One hidden turn or mirror swaps the rows below in pairs. Which row is each named row swapped with?
seba: -0.51 -0.15 -2.25 -1.94 -0.22 -1.96 -1.32  1.43  0.37  0.51  0.91  0.83  0.34  2.94 -1.51 -2.94  0.61  0.08
nerob: -0.83  1.49 -0.77 -1.36 -0.97 -0.36 -0.60 -0.85  1.42 -1.29 -3.14 -0.53  1.57  0.40  0.58  0.04 -0.94  1.07
Vato:  0.64  0.21 -1.20 -1.78 -0.60 -2.62 -0.27  1.87  0.89  2.05  0.87  0.10  0.79  2.35 -0.82 -3.62 -1.12 -0.31
Serog:  0.88  0.24  0.39 -2.25  0.12 -1.19  0.06 -0.48  0.14  1.13  0.26 -0.77  0.58 -1.79  0.13  0.98 -3.24  2.13
kom:  0.40  0.35 -0.51 -2.36 -2.08 -1.70 -0.77 -0.85  0.11  0.78 -1.85 -0.96  3.01 -1.48  0.15 -0.01  0.62  0.88
kefev: -0.36 -0.19 -1.76 -3.01  1.11 -2.58 -1.15  0.89  0.46  1.93  2.25  0.52 -0.01  2.26 -1.50 -1.38 -0.56  1.88
Nuses: -0.65  0.51 -1.40 -0.14 -0.14  0.58 -0.59 -0.58  0.22 -2.00  0.58 -1.71  1.26 -0.35 -1.07  0.79 -0.21  1.31
Gege: -0.61 -0.04 -2.19 -0.56  0.58 -0.40 -0.83  0.65 -0.29 -0.49  2.95 -1.03  0.88  1.24 -2.32 -0.86  0.32  1.20
gop:  1.01  0.17 -0.06 -2.37 -0.44 -1.69 -0.55 -1.02  1.58  0.46 -1.45 -1.19  0.88 -1.45  1.33  0.21 -2.80  1.21
Kivev:  0.57 -0.61 -1.46 -3.14 -0.98 -3.15 -1.01  0.69 -0.44  2.54  1.25 -0.12  2.38  0.38 -1.21 -1.73  1.10  0.97
tuk: -0.27 -0.22 -0.80 -2.40 -0.04 -0.98 -1.45 -1.63  1.07 -1.14 -1.56 -0.63  0.27 -0.96  0.68  1.20 -1.23  1.68
dudo:  0.51  0.28 -0.06 -2.40 -0.42 -1.51 -0.44 -1.20  1.74  0.09 -1.80 -1.32  0.96 -1.38  1.17  0.84 -2.70  1.29
Nok:  0.39  1.50 -0.52 -0.61 -1.23 -1.00  0.67  1.98 -0.15  1.28  0.08  0.38  1.42  1.99 -1.42 -3.47 -1.12 -0.34
kefo: -1.63  2.82 -1.30 -3.92 -0.88  0.51  0.49  1.26 -0.07 -0.06  1.12 -0.41  0.83  2.23 -1.04 -2.00 -1.07  0.70
lev: -1.29  2.23 -0.76 -4.71 -0.07  0.47  0.26 -0.14  0.04 -0.21  0.93 -1.07  0.51  0.06 -0.10  0.62 -1.97  1.90
Relud:  0.19  0.40 -1.54 -1.95 -0.33 -2.72 -0.33  1.86  0.98  1.76  1.13  0.25  0.98  2.55 -1.31 -3.46 -0.90 -0.10

Gege swaps with -> Nuses
kom swaps with -> Kivev
kefo swaps with -> lev
Nok swaps with -> Serog

One hidden turn or mirror swaps the rows below in pairs. Which row is each named row swapped with?
vor:  0.88  0.25  0.93  1.33  0.04 -0.70 -0.64 -2.66 -0.28  0.63 -0.47  2.75  0.08 -1.08  1.58  3.27  0.70 -2.21  3.54  0.75 -3.08 -0.07 -0.63  1.48 -0.80  1.34  1.01  1.02  2.26  2.45 -1.66 -0.58  0.38  0.16  1.19  0.69  3.20 -0.76  0.60  0.91  0.17  0.18 -3.10  1.20 -1.29
lagir:  0.99  0.97  1.53 -0.49 -1.40  0.12  1.11 -2.30 -0.64  1.06 -0.69  2.21  0.15 -2.59  0.05  0.67  1.01 -2.89  3.36 -0.46 -2.12  0.85 -0.77  0.75 -0.58 -1.45  2.11  2.34  3.39  0.75 -1.02 -2.44 -0.74  0.08 -1.13  2.89  2.05 -0.03  0.24 -1.36  0.36  0.05 -3.25  1.25  1.22
kava:  0.34 -0.24  0.89  0.87 -0.70  0.00  0.95 -1.40  0.58  0.55 -1.64  1.85  0.81 -1.62  0.93  2.98  0.29 -1.32  2.33  2.08 -3.59 -0.86 -0.21  2.11 -1.50  1.98  0.18  1.15  0.73  1.53 -1.03  0.02  0.98 -0.06  0.72 -0.37  3.55  0.48  0.29  0.30  0.16 -0.54 -2.61  2.19 -0.39
rumem:  0.72  0.94  1.63 -0.11 -0.02 -1.61 -2.06 -2.85  0.87  0.98 -0.32  3.07 -0.92 -0.19  1.74  0.52  1.75 -3.28  3.77  0.37  0.58 -0.28 -0.44  0.28 -1.01  2.86  1.01  0.36  2.96  1.25 -1.62 -0.44 -0.60  0.95 -1.12 -0.18  3.38 -1.98  0.22  0.27  1.76 -0.44 -2.69 -1.28 -1.12
ladup:  0.19  0.15  1.44 -2.96  1.23 -1.09  0.54 -1.89  0.43  2.29 -2.27  1.81 -0.16 -1.29  0.22 -1.50 -1.20 -3.17  0.22 -0.05 -1.58  1.53  0.48  1.32 -2.34 -2.90  1.43  1.66  1.79  0.10 -0.13 -3.60 -1.51 -1.13 -0.68 -0.19  2.74  1.15 -1.57 -0.81  0.55 -0.63 -3.61 -0.48 -0.53
napi:  1.68  2.03 -2.03 -1.22  1.22 -0.04  1.34 -0.63  0.91  1.72 -0.26  0.77  0.93 -1.00  1.60  0.15 -0.98 -3.96 -1.27 -1.80 -3.06  0.96 -0.76  1.14 -1.85 -0.55  2.40  1.83  0.14  1.27  0.26 -1.17 -1.45  2.22  0.57  1.27  2.08  0.48 -1.63  0.06  1.07 -0.43 -2.14 -0.42 -0.38
lufi:  0.83 -0.21  1.32 -0.84 -2.58 -1.43  0.56  0.07  2.62  0.80 -0.89  1.33 -1.20  1.19  2.61 -1.29  1.09 -2.89  1.60 -0.90  0.14  1.07  1.20 -0.19 -2.45  1.87 -0.57  0.04  1.21  0.25 -0.62  0.27 -0.85 -1.86 -1.06 -1.22  3.88 -0.33  0.16 -1.39  2.53 -2.19 -1.20 -2.61 -1.85
Vemuk:  2.19  0.50 -1.23 -2.34  1.50  0.20  1.11 -1.63  1.05  0.81 -0.96  2.28 -0.46 -0.82  0.76 -0.98  0.50 -2.21  0.37 -1.66 -0.94  1.41  0.90 -0.06 -2.49 -0.65  1.16  1.35 -0.22  3.32 -0.33 -1.85 -1.29  1.33  1.99  1.59 -0.12  0.86  1.04 -2.17 -0.02  0.36 -1.62  0.33  1.51
nat: -0.18 -1.21  1.53 -2.04 -2.62 -1.13  2.27 -0.25  2.56  1.42 -1.07 -0.29 -1.29  0.93  0.39 -0.97  0.32 -2.53  0.36 -0.90 -0.56  1.60  0.95  0.13 -2.30 -0.92 -0.09  0.74  0.14  0.20  0.06 -0.15 -0.66 -1.06 -0.82  0.04  4.26  0.78  1.20 -1.61  1.92 -3.82 -2.84 -1.89 -0.91
mer:  1.64  0.90  1.32  0.45 -0.92 -0.51 -1.67 -2.35  0.07  0.24 -0.04  2.53 -1.03 -0.08  2.25  1.53  1.82 -3.12  4.52 -0.05 -0.07  0.98 -0.13  0.19 -0.87  2.25  0.63  0.46  2.21  1.56 -2.35  0.10 -0.32 -0.49 -0.62  0.53  3.92 -2.29  0.43  0.19  2.19 -0.41 -3.20 -0.57 -1.22
viki: -0.02 -0.07  1.63 -3.61  1.95 -0.84  0.95 -2.22  1.07  1.90 -1.59  1.19 -0.76 -0.94  0.45 -2.11 -0.50 -2.89  1.08 -0.23 -0.88  1.98  1.41  1.04 -3.08 -2.68  2.08  1.38  0.88  0.59 -0.39 -2.80 -1.74 -0.88  0.12 -0.52  2.75  0.67 -0.31 -1.60 -0.11 -0.28 -3.04 -1.00 -0.19
gomil:  0.12 -1.26  1.46 -2.41 -2.27 -0.96  2.20 -0.10  2.89  1.72 -1.83 -0.38 -0.36  0.88  0.48 -1.68  1.13 -2.50 -0.19 -0.82 -0.39  1.07  1.50  0.47 -2.21 -0.63 -0.44  0.15 -0.06  0.40 -0.23 -0.35 -1.36 -1.32 -0.46 -0.15  3.56  1.16  0.67 -1.96  2.70 -3.29 -3.11 -1.72 -0.26
Roru:  0.33 -0.26 -0.80  0.32 -1.36 -1.00  1.87  1.28  2.05  2.11 -0.19  0.36  0.86  0.26  1.17 -0.27 -0.02 -2.70 -1.00 -2.06 -3.99  0.78  2.21  2.74 -2.16 -0.78  0.81  0.77  1.96 -0.09 -0.19  0.59 -0.70 -0.25  1.54  1.58  3.08  0.97 -0.63 -1.03 -0.05 -1.81 -1.62 -0.65 -0.94
mif:  1.24  0.37  1.06 -0.68 -1.16  0.98  0.42 -1.56  0.42  0.83 -0.33  0.88  0.72 -1.46  0.36 -0.14  1.33 -2.60  3.25 -0.35 -2.74  0.80  2.14  1.70 -1.10 -0.65  1.43  1.79  1.10  1.80 -2.09 -0.71 -0.84  0.26  1.04  3.31  1.22 -0.59  1.27 -1.60  0.09 -0.21 -3.76  2.09  2.79
Dag: -0.13 -1.15  2.57 -1.10 -2.55 -1.57  1.06 -0.92  2.42  0.87 -1.72  0.75 -1.22  0.97  0.67 -0.62  0.77 -2.57  0.74 -0.77 -0.57  0.50  0.66  0.31 -1.97  1.76 -0.33  0.10  0.59  0.88 -0.22 -0.12 -1.11 -0.72 -0.86 -1.32  5.05  0.14  1.42 -0.56  2.09 -3.78 -2.74 -2.45 -1.91
vori:  2.13  0.77 -0.91 -0.22 -1.58 -2.25 -0.96 -1.01 -0.83  0.61 -1.00  3.26  1.42  0.01  1.06  1.97 -0.56 -3.24 -0.92 -1.09 -2.75  0.49  0.09  0.40 -1.30  1.73  0.20  0.63 -0.21  2.13 -0.58 -1.86 -1.91  0.53  2.29  1.32  1.28  1.85 -0.81  0.82  1.33  0.47 -3.93  1.05 -0.66
pezuk:  2.16  0.77 -0.75 -0.60 -2.96 -2.30 -0.41 -0.39  0.14  0.76 -0.32  2.46 -0.61  0.16  2.91 -0.83  0.01 -3.48 -0.18 -1.17  0.23  0.73 -0.06 -0.75 -2.03  2.65 -0.40  0.38  1.18  1.10  0.43 -0.13 -1.15  0.00 -0.45 -1.00  3.13  0.60 -0.66 -0.06  1.67  0.18 -0.57 -2.77 -1.35
baral:  1.11  0.23  1.06  1.04 -0.11 -0.97 -0.58 -2.37  0.77  0.73 -0.72  2.62  0.49 -0.79  1.56  3.07  1.59 -1.80  3.20  1.07 -2.69  0.24  0.04  2.09 -1.10  2.57  0.59  0.61  1.92  2.73 -2.12 -0.12  0.24  0.48  0.73  0.01  2.83 -1.27  0.96  1.05  1.15  0.32 -3.52  1.65 -0.81
sep:  2.38 -0.16  0.03 -2.88  2.23 -0.14  0.44 -1.89  1.13  0.89 -0.79  1.84 -0.66 -0.50  0.21 -1.66 -0.41 -2.01  0.74 -1.06 -0.48  1.30  1.41 -0.10 -2.63 -0.29  1.63  0.90 -0.34  2.96 -0.81 -2.33 -1.66  0.82  2.36  1.21  0.24  0.67  0.66 -2.10 -0.29  0.48 -2.76  0.26  0.78
zin:  1.22  0.55  1.58 -0.77 -1.28  0.45  0.93 -2.44  0.69  0.66 -0.24  1.48  0.31 -1.73  0.11 -0.01  1.77 -2.48  3.20 -0.34 -2.54  1.27  1.50  0.41 -0.48 -0.15  1.49  1.33  1.33  2.41 -1.98 -1.36 -1.50  0.50  0.44  2.99  0.76  0.04  2.03 -2.20  0.36 -0.71 -3.48  1.71  2.24
beteg:  0.94 -0.47 -0.79  0.42 -0.96 -1.08  2.08  1.22  1.79  2.02 -0.46 -0.26  0.62 -0.03  1.21  0.01 -0.52 -2.64 -1.57 -1.57 -3.37  0.74  1.60  3.15 -2.53 -0.61  0.63  0.30  2.48  0.42  0.46  0.79  0.27  0.09  1.18  0.90  3.68  0.73 -1.48 -0.73  0.65 -0.85 -1.65 -0.86 -1.42
geb:  2.14  2.22 -1.64 -1.15  0.26 -0.74  1.14 -0.78  0.46  1.54 -0.48  1.51  1.59 -0.85  2.18  0.17 -1.59 -4.03 -1.36 -1.95 -2.99  0.66 -0.33  0.82 -1.91 -0.33  2.34  1.39 -0.10  0.91 -0.32 -2.33 -1.13  1.57  1.31  0.59  2.05  0.60 -1.89  0.71  1.29 -1.12 -2.91 -0.20 -1.22
pina:  1.04  0.02  2.21  0.28 -1.00 -0.79 -0.88 -2.78  0.31 -0.12 -1.71  2.65 -0.68 -0.70  1.02  2.35  1.35 -1.80  3.80  0.46 -0.73 -0.19 -0.17  1.59 -1.56  2.46  0.29  0.69  1.90  2.18 -1.84 -0.74  0.51  0.22 -0.13 -0.57  4.46 -1.54  1.25  0.79  1.73 -1.15 -3.84  0.28 -1.49
risuf: -1.22 -1.33  0.94 -2.23 -1.42 -0.76  2.58 -1.12  1.94  2.27 -1.70 -0.07 -0.51  0.66 -1.03 -0.27  1.72 -2.72 -0.28 -0.38 -0.62  1.35  0.89  0.80 -0.55 -0.93  0.38 -0.06  0.66  1.11 -1.03 -0.42 -1.00 -0.97  0.64  1.38  4.10  0.58  2.09 -1.21  1.41 -4.06 -3.81 -0.37 -0.65
lirug:  1.13 -1.17 -0.14  0.29 -0.91 -2.25  1.69  0.99  1.48  1.95 -1.43  0.64  0.19  0.41  0.51 -1.13  0.72 -2.26 -2.30 -1.19 -2.30  0.62  2.01  1.94 -1.11  1.01 -0.18 -0.46  2.72  1.56  0.60  0.88 -1.47 -0.57  1.10  0.44  2.51  2.21 -0.52 -1.25  1.23  0.27 -1.96 -1.44  0.53
tini:  0.84 -0.70  0.86 -1.39 -3.02 -2.07 -0.11 -0.82  1.40  0.59 -1.04  2.32 -1.36  0.66  2.52 -1.36  0.60 -2.51  1.23 -1.20  0.98  0.18  0.22 -0.61 -2.05  2.03 -0.71 -0.21  1.37 -0.11  0.24 -0.15 -0.29  0.02 -0.96 -1.20  4.23 -0.21  0.00 -1.02  2.44 -2.26 -1.71 -2.89 -0.98
zeru:  1.54  1.82  0.89 -1.98  0.47 -0.84 -1.41 -3.01  0.30  1.27 -0.16  2.54 -0.99 -1.03  1.01 -0.94  2.07 -3.48  3.11 -0.31  1.85  1.31 -0.19 -0.05 -2.07  1.06  1.43  1.22  2.79  1.29 -1.62 -1.45 -1.70  0.16 -1.67  0.31  2.83 -1.47  0.37 -0.91  1.52  0.76 -2.26 -1.50 -0.61
litul:  1.99 -0.36  0.24 -0.54 -0.67 -2.46 -1.18 -1.36 -1.02  1.06 -1.43  3.60  0.62 -0.06  0.32  0.92 -0.84 -2.89 -1.06 -0.44 -2.70  0.78  0.35 -0.05 -0.72  1.20 -0.70  0.24  0.38  2.62 -0.36 -2.19 -2.42 -0.34  2.17  1.02  1.15  2.30 -0.68  0.32  0.66  0.56 -4.01  0.82  0.23

zin swaps with -> beteg
Dag swaps with -> pina
viki swaps with -> vori
vor swaps with -> gomil
sep swaps with -> geb
litul swaps with -> ladup

